runs of hidden systems
Q897, run 1 (8 x 22)
[[ 19   1   4 -26  -3 -25   3  31  -5 -10  14   8  -6 -31  -5 -30 -27  29
   34  10 -10  23]
 [-22  -6 -17 -32 -11 -23   6  -7  -9  12  -3  32  10 -14 -10  13 -30 -11
   -8  14 -16 -42]
 [-14 -11 -22   6  -2  11 -28   3  25   7  -7 -11  29  15  14  26  11  12
  -37  15   9 -19]
 [ 14  -1  -2  28  -5 -11  -6  22  27  -9  26 -15  -7   8 -18  -4  31  18
    5  20  -6  18]
 [  2  -6   2  -3 -25  -4   4  14   9  -6   0   3  -2 -34 -12 -26  -7  -1
   48   5 -16  -8]
 [ -5 -29 -10 -34  -2 -12  -2   0  -3  11 -14  15  16 -14   1  31 -16   5
   15  -9   1  -9]
 [  0  -6 -20   4  21   4 -29   1   7  -7  15  25  25   9  -9  20   9  -8
  -20  17   2  -5]
 [  4  13 -10   8   4  -3 -19  26  13 -11  12  -7   8  -3   2 -31   0  28
  -12  22   1   9]]
Q199, run 2 (8 x 22)
[[ 36 -18  37 -33  -2 -17  29   1 -37  -1   5  21  -8  -1   7  39 -36 -17
   37  -6 -10  25]
 [-25  17   4  10  17   8  14 -39 -32   9 -13  37  -3  20 -20  -7  -2 -38
  -38 -13   1 -32]
 [ -1   9   5 -10  14   0  12 -11  -3  12  -6 -48 -24  24  37  31   7  10
  -30 -27  19  29]
 [ 29   1  47  32 -19  14  26  -5 -13 -10   6  -3 -17  16  -6   1   7 -31
   31   2 -11  15]
 [-21  -4  -2  -5   5  31   0 -31  -7   7 -36   0   4 -18   9  -5   2 -29
   17 -43  15 -16]
 [ 13 -12  -1 -26  30 -14   5 -12 -12   1  15   8 -13   2   3  50   2 -18
   15 -22   5  29]
 [ 12  15  22  14  24  18  -2 -14 -33 -10   0  30   5  25  -1 -12  -8 -24
  -24   0   6   9]
 [ -7  10  17 -16   2  -3  26 -10 -23  13 -24 -22 -23   5  18 -10 -14  12
  -15 -33  15  11]]
Q897, run 3 (8 x 22)
[[ 11 -25  17 -19  -5 -28  34 -11 -14  17   3   0 -16  18  -4  67  -4 -10
    8 -13  -7   7]
 [ -3  -2   0  30  16  42 -29 -19  -2 -13 -12  29  28   3 -11 -12  19 -36
    1  -7  10 -14]
 [ 14  11  -1 -19  30  -7 -12  20  -6  -5   3 -20  -8  -5  23 -18  -8  39
   -8 -16  22  47]
 [ -2  27   8  -4  -6 -22  25  -6 -21  -5  24  23 -23   5 -17  -8 -21 -28
  -10  25 -28 -17]
 [-23  -3   1   2 -24  22  -1  -8   6  14 -41 -22  16   1  23 -13 -10  12
  -22 -10  11 -29]
 [  6  -8   0  11   9 -16  13  -6  13   6  18 -24 -24  19  -7  41  34  -2
   -2 -11   2  23]
 [ 16   2  20  24  -7  30  -6   0  -4 -18  -2  13   8 -12  -6 -28   4 -28
   36   3  -4   4]
 [  0 -10   3 -34  17 -14   7   3 -19  10 -17   2  -3 -15   6  -6 -19  28
    7 -31  15  20]]
Q585, run 4 (8 x 22)
[[-24  -6  -8   4 -26 -11  20 -14  21  22  -9 -32 -11  16   6  40  13  -3
  -22  -1  -8 -29]
 [ 18 -13   1  28  19  17 -19  -1  15  -6  11 -10   9  24   1  33  38  -8
   -3  -5  13  26]
 [ 16  -3   4  -3  26   9 -12   6  -8 -15   2  16   1 -24 -11 -27   6   0
   40 -22  10  32]
 [-13   4  -7 -36  -7  -5   3  -5 -12   1 -11  18   4 -31   7 -12 -38 -13
   20  -2  -9 -22]
 [-16   4   0 -10  -9  -3   5  -8 -10  13 -14   4  12  22  15  16 -22   0
  -45  11   0 -29]
 [  6  19  11  23  10  -2   6   1  -3  -1  13 -16 -16  32   2  -1  16   8
  -36   6   5  18]
 [ 15   3  18  23 -13   5  13   7   8  -8   8 -19 -20  -8  -9 -18  18  -4
   35  -5  -5  21]
 [ -8 -25  -7  -7 -14   1   5  -7  12   8 -13  -1   2 -24 -12  13   9  -8
   42 -21  -3 -11]]
Q184, run 5 (8 x 22)
[[  9  17  -1  26   7  26 -10 -12  19 -15  21 -25 -14   2  11  14  29 -41
   18   0  -2  14]
 [ 16 -20  29  -1   3  17   7  -4 -22   1 -28  11   5 -11  -3 -19  -3   3
   37 -35  14  18]
 [-17  17  -9 -29  22 -25  18 -19 -25   6  10  24 -23  -7 -13   4 -15 -21
   -9 -12  -8  -6]
 [  5  14   5  -8   6  22 -18   0 -14  -6  -7   1  22  19  37   9 -28  -7
  -35  17   8  -3]
 [  3  -2  22  15 -11 -16  24   7  -4  14  -3 -25 -17  29  -2   1   9  32
  -29  -3   5  12]
 [-13  23  -3  17 -19  15  10 -11  20  -3   1 -33 -22 -11  10 -14  13 -26
   12  -2  -9 -12]
 [  3 -28   8 -11  -6  15   3 -11   0   8 -27  -6   9 -14   9  20   3  -7
   34 -32  11   2]
 [ -3   2  -4  -2  32  -7   5 -23 -19  -2  12  29 -10   6 -22  16  14 -28
   -4 -16   2   6]]
Q474, run 6 (8 x 22)
[[-24 -19   3 -14 -28  -1  15 -19  -4  27 -33  -4  14  13  12  38 -17  -7
  -24  -3  -2 -45]
 [ -9   6  -8  35  13  -3   2 -13  18   5  20 -16 -17  30 -17  21  49  -8
  -31   2   2   4]
 [ 29   8  16  20   5  27 -14  15   9 -20   6 -23  -3  -8  15 -25  13   4
   33  -7  11  40]
 [  8 -12  22 -25  -5 -13  24  -1 -29   3 -15  22  -9 -20 -11 -15 -28  -1
   34 -21  -3   5]
 [-23   5 -21 -17  13   2  -7 -23  -9   3  -1  28  11  -5  -4  19 -11 -37
  -13   1  -6 -32]
 [  4   7  -3   4  16   6 -15   3  -1   1   5 -11  12  33  22  21   3  11
  -47  12  13  12]
 [  6  25  18  20 -13  -5  15  14   1  -6  10 -22 -23   8   0 -38   1  14
   -9  13  -7  11]
 [ -9  -7   9   1 -28  15  11  -6   7   6 -26 -20  -4 -22   8 -11  -2  -7
   32 -20  -2 -14]]
Q417, run 7 (8 x 22)
[[ -1 -11   3  18 -32  20   3  -2  27   1 -10 -31  -2 -14   6   7  18 -19
   37  -4  -7 -10]
 [  7 -33   2  -4  11  -1   4  -8   0   4  -9   6  -1 -15 -18  18  22  -3
   42 -35  10  18]
 [ 11  -2  -5 -20  39  -1 -15  -7 -23 -11  13  41  10  -5  -8  12 -10 -20
    7  -5   6  18]
 [ 10  13  17 -12  13   2  -5   6 -33  -3  -5  22  14  21  16 -11 -35  10
  -37  14   6   5]
 [-21  26   4   2 -21 -12  22  -3  -6  12  -5 -15 -16  17   9 -13 -16   6
  -44  15 -10 -27]
 [-15   5  -6  24 -31  15   5  -5  33   7  -8 -44  -8   4  14   6  22  -8
   -2   4  -5 -19]
 [  8 -21   7  18  -9   6   8  -3  19   1  -3 -19 -12 -12 -16   9  36  -6
   47 -24   2  17]
 [ 12 -15  -2 -15  26   6 -11  -8 -12 -11   4  32   7 -25 -14   6   1 -24
   44 -19   3  18]]
Q585, run 8 (8 x 22)
[[-12 -38   1 -10 -32 -18  32 -16  11  19 -12  -3 -13 -20 -25  42  13 -22
   52 -22 -16 -25]
 [-18 -18 -32   0  27  32 -42 -24  17   2 -15   7  37   1  11  40  24 -25
  -13 -17  20 -15]
 [ 28   9   9 -28  49   4 -22  10 -35 -14   5  20  12   6  23  -5 -26  14
  -14 -10  22  47]
 [ -2  38  19  -5  -8  -7  24  -3 -34  -9   7  25 -21  -7  -7 -52 -37 -19
   -4  14 -19 -13]
 [-23   6  13   7 -48  -2  32  -5  10  20 -26 -44 -17   9  16  -4  -7  11
  -20   0  -8 -32]
 [  5 -17   3  22  -1  -8  14 -11  18  10  14 -25 -16  30  -7  58  42 -10
   -6  -6  -1  11]
 [ 18 -12   0  25  23  33 -28  -4  12 -18   3   4  12 -12  -7  -6  36 -19
   40 -20  15  29]
 [  2 -11  -5 -44  16  -3  -6   1 -19  -1 -15  23   9 -39   4 -13 -29   3
   40 -27   9  12]]
Q297, run 9 (8 x 22)
[[-27  11 -23  14 -19 -15  -3   5  23   7   9  -2   1   5 -18 -12  10   9
  -33  29 -15 -38]
 [ 15 -14   9  31 -24   6 -11  27  28  -3  -1 -25  14   8  -1 -11  20  34
    5  18   2   9]
 [ 13 -21  -1  12   8 -12   1   6  10  -6  13  14  -6 -17 -39  -7  31   7
   42 -13  -1  21]
 [  4  -7 -24 -22  18  15 -32   2   9 -14   7  15  20 -35   7   6  -5 -19
   38  -6   2   6]
 [  6  -4  -6 -32  20 -14 -15   9 -24  -3   6  41  24   1   0   8 -35   7
  -18  17   0  -1]
 [-22  24 -17   2  -8  -9  -5   4   1   0   5  15   4   2  -9 -33 -14   6
  -39  28 -13 -34]
 [ -3  -6   3  16 -33  -8   1  25  23   8  -9 -27   8   5   3 -19   4  45
  -13  19  -3 -11]
 [  6 -25   1  25 -15 -14   8   9  23   2   9  -3  -5  -3 -38   5  38  10
   30   0  -8   4]]
Q474, run 10 (8 x 22)
[[  9 -10 -12  -8  37 -13  -5 -14  -4  -5  27  19  -8   6 -17  47  22 -26
    9 -11   3  23]
 [ 23  17   6   5  25  21 -32  14 -17 -25  14  28  23   6   8 -26 -17  -3
  -11  22   7  20]
 [-10  19   5 -31  -6 -18  16   7 -23  11 -15  -7  -9  -3  20 -27 -41  30
  -27  -2   3  -3]
 [-21  11  -2   8 -37  -4  20 -10  16  11  -1 -21 -10   7   6  15  -2 -23
  -14  18 -21 -41]
 [  0 -21   6  33  -6  19  -5  -6  20   8 -15 -25   7  19  -3  15  42   6
   -3 -18  15   6]
 [ 19   0   8   6  19  -7   8   4  -1 -11  20   0 -24 -12 -18  -8  21  -5
   38 -18   1  40]
 [ 12  -4   8 -20   8  15 -13  -1 -20 -13  -9  34  19 -23   4 -13 -28 -20
   31  -3   0  -1]
 [-14   1 -10 -31  18 -16   2  -9 -24  12  -6  24   7  11   3  16 -27   5
  -39  -1   3 -13]]
Q184, run 11 (8 x 22)
[[ -2   3 -15 -36  -4 -37  -2  23  -4   7  17  11  10   9  10  18 -37  31
  -37  38 -13 -11]
 [ -4   4  -4  36 -30   3 -13  19  31   0   8 -19  18  26  -1  -3  13  19
  -38  45 -10 -23]
 [ -3 -16 -10  21 -24   0  -5  19  44   2  -4 -41  -5 -18  -8 -15  35  32
   29  -8   2   7]
 [  1 -22 -12  -1  -8  -3  -2  -4  19  -7  12  15  -2 -37 -30  12  19 -30
   66  -8 -15  -6]
 [  0 -20 -17 -20  32   5 -31  -3 -14  -8  -5  57  36 -21 -19  -3  -8  -7
   16  -8  10  -3]
 [ 12   9  -8 -24  29 -31 -12  21 -21  -7  28  35   7  11 -10  -3 -24  26
  -30  25   0  18]
 [  5  23   6  13 -28  -7  -4  29   7  -7  12  -6   8  14   9 -30 -24  24
  -34  53 -16 -16]
 [-16 -13  -8  10 -44 -11   6  17  39  16 -13 -42   1  -6   2  -4  10  38
   -1  10  -7 -22]]
Q297, run 12 (8 x 22)
[[-10  36 -17  36  -4  12  -6   2  37  -9  21 -52 -29  -1   6 -27  41  -2
   -9   4  -1  10]
 [ 39 -28  41   2 -18   6  15  18  -6  -4 -13 -13  -2  -8   6   0  -5  17
   56 -16   6  37]
 [-17 -14 -19 -18  27  -4   3 -32 -10   5  -1  33  -5 -20 -28  23  14 -38
   28 -35   1  -9]
 [  3  19 -17 -29  21  19 -32   1  -4 -11   6  -4  20   2  50  24 -30 -17
  -26  16   7   3]
 [  4  18  27   2  -2 -20  23   6 -36   4   0  24  -7  30 -10 -26 -28  18
  -43  18  -8  -7]
 [-33  16 -10  18 -30   3  13  -5  24  13 -17 -36 -16 -10  -2 -34  14   8
  -10  -7  -5 -29]
 [ 20 -34  16  11 -25  -6  13  13  21   9  -4 -34  -1  11   6  40  20  20
   23  -5   1  17]
 [ 11  -9   3  20  25  12  -5 -18  -3 -12  15  24  -5   0 -28  15  34 -39
   30 -17   1  17]]
Q417, run 13 (8 x 22)
[[-18  19 -25 -16  11 -16   3  -8   9   1  18  -9 -23 -19  -4   0   4 -12
    2  -6  -7  -2]
 [ 20 -13  11  10 -11  18 -16  13   9  -9   0  -2  24   4  13  13  -2  -2
   12  17   1   4]
 [ -6  -5   4  -1   7 -17  14  -3 -11   9  -9  12  -8  -3 -24 -18   5  17
   -1 -18   3   3]
 [ -5  15 -19 -12   8   4 -15   1   6  -8  14   0   3 -10  14   6  -9 -17
   -3  12  -4  -2]
 [ 12 -13  18   9 -12   1   3  12  -4   3 -10  -4  10  14   1   0  -2  20
   -6   5   4   4]
 [-17  11 -12  -1   3 -11   7  -7   3   4   4   3 -14  -9 -15 -13   7  -5
   -4  -3  -6 -10]
 [  9  -2  -3   0  -4  13 -15   8  13  -5   1 -13  11  -4  19   7  -1  -3
    9   6   2   7]
 [  4 -13  11   3  -2 -14  13   3  -8   6  -2  11  -3   3 -20  -3   3  11
    6  -6  -1   2]]
Q199, run 14 (8 x 22)
[[ 11 -16  -4   7 -11   2 -12  16  14 -20   9  31   9 -48 -39 -39   9 -11
   74   5 -16  -1]
 [-23  -5 -46 -49  27  -6 -40   2   0   1  -5  36  36 -33   6   1 -29   5
   -9   3   6 -21]
 [  9   0  -5 -15  19 -49   0  25 -12   5  30  22   0  27 -19  10 -12  45
  -48  32  -3  15]
 [ -9  41  11  33 -28   2   7  15   6  -3   3 -20  -9  18   5 -56  -7  20
  -44  37 -12 -19]
 [-12 -18   1   3 -57  -2  14  14  38  16 -21 -53  -2 -16  16   3   4  26
   23   1  -9 -21]
 [ -2 -22 -23  19 -14   1 -17   1  39  -9  23   9  11 -21 -31  22  35 -28
   46  17 -19 -18]
 [  0 -13 -34  -4  38  21 -58  10  13 -13  -1  24  42 -18  -1  -9  14  12
    2  -5  22  11]
 [ 18   6  -2 -30  27 -35  -5  30 -21  -8  22  27  -1 -12 -13 -30 -26  43
   -1  10   1  34]]

runs to name
run 15 (2 x 22)
[[ -9  -1 -19  15  -3  18 -29   5  20  -6  -5   6  26 -11  -5 -18  12   2
   -2  11   3 -19]
 [  7  -8  -7 -27   9 -24  -4  19  -3   4   5   2   6  -4   4   5 -16  34
   -5   4   4  16]]
 => Q585
run 16 (2 x 22)
[[ 22 -15  20 -24  -3  -1   9   6 -14   0  -5  -3   3  -1  22  28 -22   1
   21  -9   5  20]
 [-11  -5   3   0   9  -7   8 -18 -20   7  -6  35   6  13 -22   8  -2 -16
  -21  -2  -3 -21]]
 => Q417
run 17 (2 x 22)
[[-11   9 -19   4 -20   6 -21  12  22  -9   5   5  19 -19  -1 -20  -8  -4
    5  33 -15 -30]
 [ -1 -21  -5  -4 -10 -12  -4  21  18  11 -11 -21   9  -6   1  -1   9  47
    1  -7  11  10]]
 => Q417
run 18 (2 x 22)
[[ 20  18   8  24 -31   6 -17  45  24 -20  15 -20  11  -8   8 -54  -8  33
    6  47 -10   6]
 [-19 -19  -6 -23 -35 -51  39   9  10  21  -1  -7 -24 -25 -30   0  -7  28
   26  -5 -21 -22]]
 => Q897
run 19 (2 x 22)
[[  2  25  -6 -32  32 -10  -3  -4 -28  -9  13  24  -7  -8  10 -10 -32 -11
  -11  -1   1  14]
 [  0   4  22  -9  -8 -12  21   0 -27  13 -11   7   0  29   9   7 -29  15
  -42   8   0  -9]]
 => Q199
run 20 (2 x 22)
[[  6 -10  14  16 -21 -19  13  21   8  10   0 -18  -2  20  -5   0   6  39
  -21  14  -2   3]
 [-19  12 -23  16  -5  -2  -5  -3  24  -5  11  -2 -11 -21 -24 -25  22 -11
   13   5 -12 -19]]
 => Q417
run 21 (2 x 22)
[[-42  23 -34  -7  18  28 -11 -38  14  12 -20 -36  -7  -2  34  15  14 -28
  -33 -33  18 -19]
 [ 43   3  43  32  -4  13  10  12  -6  -9  15 -28  -9  45  22  26  11   3
  -10  13   6  42]]
 => Q897
run 22 (2 x 22)
[[-38  -1 -37  -6  -7 -30   3   8  38  24  -5 -43 -16 -10  -6  -7  24  49
  -26 -12   6 -11]
 [ 18 -11 -10  19 -19  17 -17   6  38 -17  29 -20   6 -10   6  40  26 -38
   46  25 -18   3]]
 => Q184
run 23 (2 x 22)
[[ 15  11  -5  25  33  29 -24  -9  11 -23  20  -5  -6  -3  -2  -6  38 -27
   22 -13  12  34]
 [ 31  -2  35 -18   2   1  15  11 -33 -11  -3  18  -5 -12   5 -19 -33  -2
   38  -7  -1  28]]
 => Q417
run 24 (2 x 22)
[[  6   8 -17  34  28  21 -31 -11  21 -11  28  -9   9  33   5  42  43 -28
  -31  17   8  12]
 [ 34  26  28  11  25  13  -6  16 -24 -24  11   2 -11   1   9 -50 -10  11
    6  -3  13  51]]
 => Q297
run 25 (2 x 22)
[[  5   0   5   7   8  -7   3   7   5   7   0 -30 -11  21  12   9  13  30
  -25  -7  15  26]
 [  0  15   5  20 -10  -3  11  -2   5 -11  20   7 -15  -7 -20 -17   9 -26
   16  15 -21 -11]]
 => Q417
run 26 (2 x 22)
[[ 18 -17  21  -9  17  18   3 -16 -22   0 -14   8   7  10  15  36  -4 -22
   17 -28  15  22]
 [ -7  17   5  -8  29  18   1 -29 -30  -4 -11  20  -8  -6   3 -18  -8 -32
   -2 -29  11   5]]
 => Q585
run 27 (2 x 22)
[[  8  21   9  23   7   8   0  -5  -7 -11  19   9  -6  21  -5  -4   6 -26
  -19  20  -8   0]
 [  5  -2  16  12 -13   7  10   8   2   3 -18 -25  -8  -4   4 -28   5  23
   12 -16   9  13]]
 => Q585
run 28 (2 x 22)
[[ -4  35  38  28 -37  12  30   3 -16   3 -23 -24 -20  15  15 -64 -19  12
  -24   7  -5 -13]
 [-18 -23   9   7 -34 -16  41  -6  18  30 -28 -47 -27  -4  -8  10  26  26
   17 -40   4  -6]]
 => Q297
run 29 (2 x 22)
[[  7 -12 -15 -53  23   0 -24  16  -8  -5 -15   5  19 -42  24 -12 -33  28
   29 -26  20  27]
 [-11  -2 -13 -35  -5 -37  11  -2 -18   6  19  49   5  -3 -21  25 -36 -20
  -12  32 -28 -36]]
 => Q297
run 30 (2 x 22)
[[ 16 -15  30   7  -6   8   6   8 -16   4 -21  -1   9  13   5  -8  -7  21
   -1 -11  13  15]
 [-14  16  -9  -7   9 -13  17 -14  -6   1   9   6 -25 -15 -15 -13   2 -18
    7 -12  -9  -6]]
 => Q474
run 31 (2 x 22)
[[-10   9  -8 -22   5 -15   7   1  -1  11  -2 -23 -11   5  20  12 -10  20
  -28  -7   7   6]
 [  4  11  12  26 -26   2  11   4  11  -5  12 -12  -7  10  -4  -4   6 -14
   -1  25 -16 -13]]
 => Q474
run 32 (2 x 22)
[[-18  27  -3 -12  -5   2  16 -25 -16   0   4  14 -13  -3   6   5 -23 -49
  -10   8 -19 -32]
 [ -2  -9  14  11  -8  20  -3  -3  -2  13 -31 -23  18  28  26  10   0  22
  -35 -10  22  -3]]
 => Q897
run 33 (2 x 22)
[[-15 -18 -21 -17  20   4  -8 -15   8   5 -14   3   3 -29 -10   5  17  -5
   31 -42  15   5]
 [  4   2 -12 -34  19  12 -22  -6 -13  -8   0  20  21 -12  26  21 -30 -25
    2   3   3  -1]]
 => Q585
run 34 (2 x 22)
[[  9  21  20   9  23  15  -6  -7 -39 -13   0  45   9  16  -9 -34 -18 -17
  -23   8   3   2]
 [-30  25 -15 -23  -5 -13   8   1  -1  11 -15 -22 -16 -18  15 -40 -20  27
  -22 -10   3 -11]]
 => Q297
run 35 (2 x 22)
[[  5  -8   8   9 -17  13 -17  20   5  -7 -17   8  27 -11   0 -35 -12  21
    9  14   2 -10]
 [-11 -17 -18  -8   2 -31   2  10  12  10   7   8  -1 -11 -29   2  12  29
    2  -1  -2  -2]]
 => Q297
run 36 (2 x 22)
[[-12  42   3  -5   1  29  10 -28  -5  -2  -5 -44 -27   5  52  12 -11 -47
  -14 -17   2   0]
 [ 23  -9  55  29 -10  11  32 -10 -30   9 -22  -8 -10  45   6   8   5   4
  -18 -15  13  19]]
 => Q897
run 37 (2 x 22)
[[ 28 -26   0  -8 -22 -26  -6  41  23  -9  23  -2   9 -17 -10   6  -5  35
   39  28 -14  19]
 [-14 -20 -27  -6   9 -15 -24  14   8   1  -2  44  29 -24 -39 -29   3  26
    6  10  -1 -21]]
 => Q417
run 38 (2 x 22)
[[-10  -4  14 -21 -14 -24  29  -9 -26  18  -9  16  -5  17  -1  18 -32   1
  -25   3 -10 -23]
 [-17  13  -1  23  -6  -4  17 -18   9  11   4 -23 -20  29  -3  17  24 -12
  -38   3  -4 -14]]
 => Q199
